Named moves come first, each a turn or a mirror and shown by rows before and after it. Which of them, in which order, take the first row of each pair that follows to the second? Write the first one first, as in the answered first pair.
K:
[16 -8 -3 -7 -3  5 -4 -1  3 -9  4  1] |-> [ 12  -4   5 -10   5  -5   4   7  -4  -9   6  -1]
[  9   2  11  -2   8 -12   9  -2   3  -5  -3   0] |-> [ 13  -3  -1   3  -3   2  -3 -12  11  -6  -4   3]
[-2  3  2  8  3 -4 -2 -4 -4  1  1 -6] |-> [-1  1  0 10  1 -1 -5 -7 -2  0  1 -5]
A:
[-7  7 -1  8 -4  1  0 -5 -5  3 -4  1] |-> [ 3 -2  7  9  6 -1 -1 -2  6 -1  2 -3]
[-5  3  1  9 -3 10  5 -1 -2  9 -4 -3] |-> [ 7 -4  9  7  2  8  3  0  5  5  1 -7]
[ 0  2  3 -2 -3  1  4  0  6  6  0 -3] |-> [-1  3  2 -2 -3  2  3 -1  5  5  0 -3]
[-14   2 -15 -17  -2   8   3   9  -1  -4  -2  12] |-> [-16  -6  -5  -2  13  11  -1  12  10  -4   3  12]
W:
[  2   9  -1 -11  -2   2   4   1   0   4  -2   0] |-> [-7  5 -1  1 11  1  2  6  0  4  0  0]
[-7 -1  4  5 18  0 -5 12 -2  4  3  2] |-> [15  0 12  4  1  5 -7 -2  9  4  1 -4]
[ -9 -10 -19   2  -2   5  -2  -5   3   2  -9   1] |-> [ -4 -11 -16   5  -3   7  -4  -8   6   2  -9  -2]
[ 10  16   9 -15  -9   5   8  -4   4   3 -10   3] |-> [-15  12   2  -5  13  -1   9  11  -6   2  -6   9]
U:
[ 0 -4 11 -9  4 -7  6  5  3 -1  0  2] |-> [ -8 -10   2  -1  11  -4   2   7  -2  -2   1   4]
[  8   6  16  -4  -4  -3   3 -10   9   1  -1   0] |-> [-12  -5  -6  13  10   2  -6  -6  -3  -1   3   5]
[ -1  -4 -11 -11  -3   2  -2   3   0  -2   4   6] |-> [  1  -2  -7 -13  -4   1  -1   1   2  -2   2   5]
[-10  -8 -18  10   1  12 -11  -4   2   1   0   6] |-> [ 12   6   8 -10 -13   7   0  -7  16   4  -4   0]
R:
[10 -8 -1  1 -5 -6 -7 -8 -7 -5  1 -3] |-> [14 -4  6 -2 -6 -7 -5 -6 -1 -3  1 -4]
[ -3 -12  -5  21   5   6 -10  -6   4  -1   7  -3] |-> [ 6 -2 15  9  0  6 -2 -5 21  3  3 -2]
[ -9 -10 -19   7   5  -6  -4   1 -19  -4   3  -3] |-> [  5  -7  17  12  13 -12   2   3   0  -1   7 -12]
[  8 -15  -5  -3   5   0  -3   2   8  -9   8   1] |-> [ 10 -12   1  -8   2   0  -1   3  13  -9   7   1]

Each pair is 2 to 4 moves apart.
[  7   5  -5 -14 -17   1   5  -9   6   5  -5   2] |-> [  0 -15 -13  14   7   0  -6  -8  -2   0   6  -4]
R then W then A
[-10   5  11   9  11 -12   5   2 -13   2   1  -9] |-> [-16   7 -14  -8  -9   7   1  -1  -5   3  -7   8]
R then K then W
[  8 -14 -19  11  -7  -3  -4  -6 -11 -12   1  -2] |-> [-10 -13 -20  13   5  -2  -2   5  -7 -11   1   7]
R then R then K then U
[12 -7  2  2 -4  2 -3 -6  0 -1  2 -2] |-> [  5   2   3  -5 -10   5   1  -4   3   4  -4   5]
W then A then U then K
[  6  -6 -15 -17  -9  -3   2   0   1  -6   2  -2] |-> [ -2 -16  -9   4  10   1  -5   3  10  -7   8  -1]
U then A then A
[-4  3 18 14 10  2 -3  2 12  4  1  0] |-> [ -4   9  -3 -15 -12  10  -1   2  11   1  -6  12]
R then A then R then U
[  2  -7 -16 -14  -5   6  -5  -1  -2  -8  -1  10] |-> [  3  -6  -3 -20   4   2  -1   8   8  -8   1  11]
A then A then U then W
[ -4   1 -26   5  -8   6  -8   2 -18  -9   5  -4] |-> [-21  16   1  -1   7  -3   9  20  -7  -3   3   4]
A then U then W then A
[  1   7   6   0  -1  -7   3  -3 -14   2  -3  -8] |-> [  1   3  -2   6  -2  -4  -2  -7 -16   1  -2  -8]
U then W then W then U
[  1   8  -1 -16 -14   6   6   2  12   1  -6  10] |-> [-13  -5 -17   7   1  11  -6   1   5  -3  -1  10]
W then U then K then R
[ 7  0 15 13 -1  8 -5 -8 19  5 -1 -4] |-> [-18   9   4   9   8  -8   7   5 -13   6  -2  -2]
A then R then K then A
[ 15  -2   1  -7   1 -11   3  -2  -8  -4   2  -5] |-> [  2  12   4 -12  -9  -2   6  -2   2   2  -7   7]
A then A then U then R
[ 2 -8 -2  8 16 -7  3 -4 -6 -7 11 -2] |-> [ 13  -3 -11  -8  -6  -1   1 -13  -4  -7   5   0]
W then R then R
[  1   3 -10   7 -15  -7  -7  -5  -9  -3  -8   1] |-> [14 -4  5 11 -6 -8 -8 -6  4 -5 -2 -6]
W then W then A then U
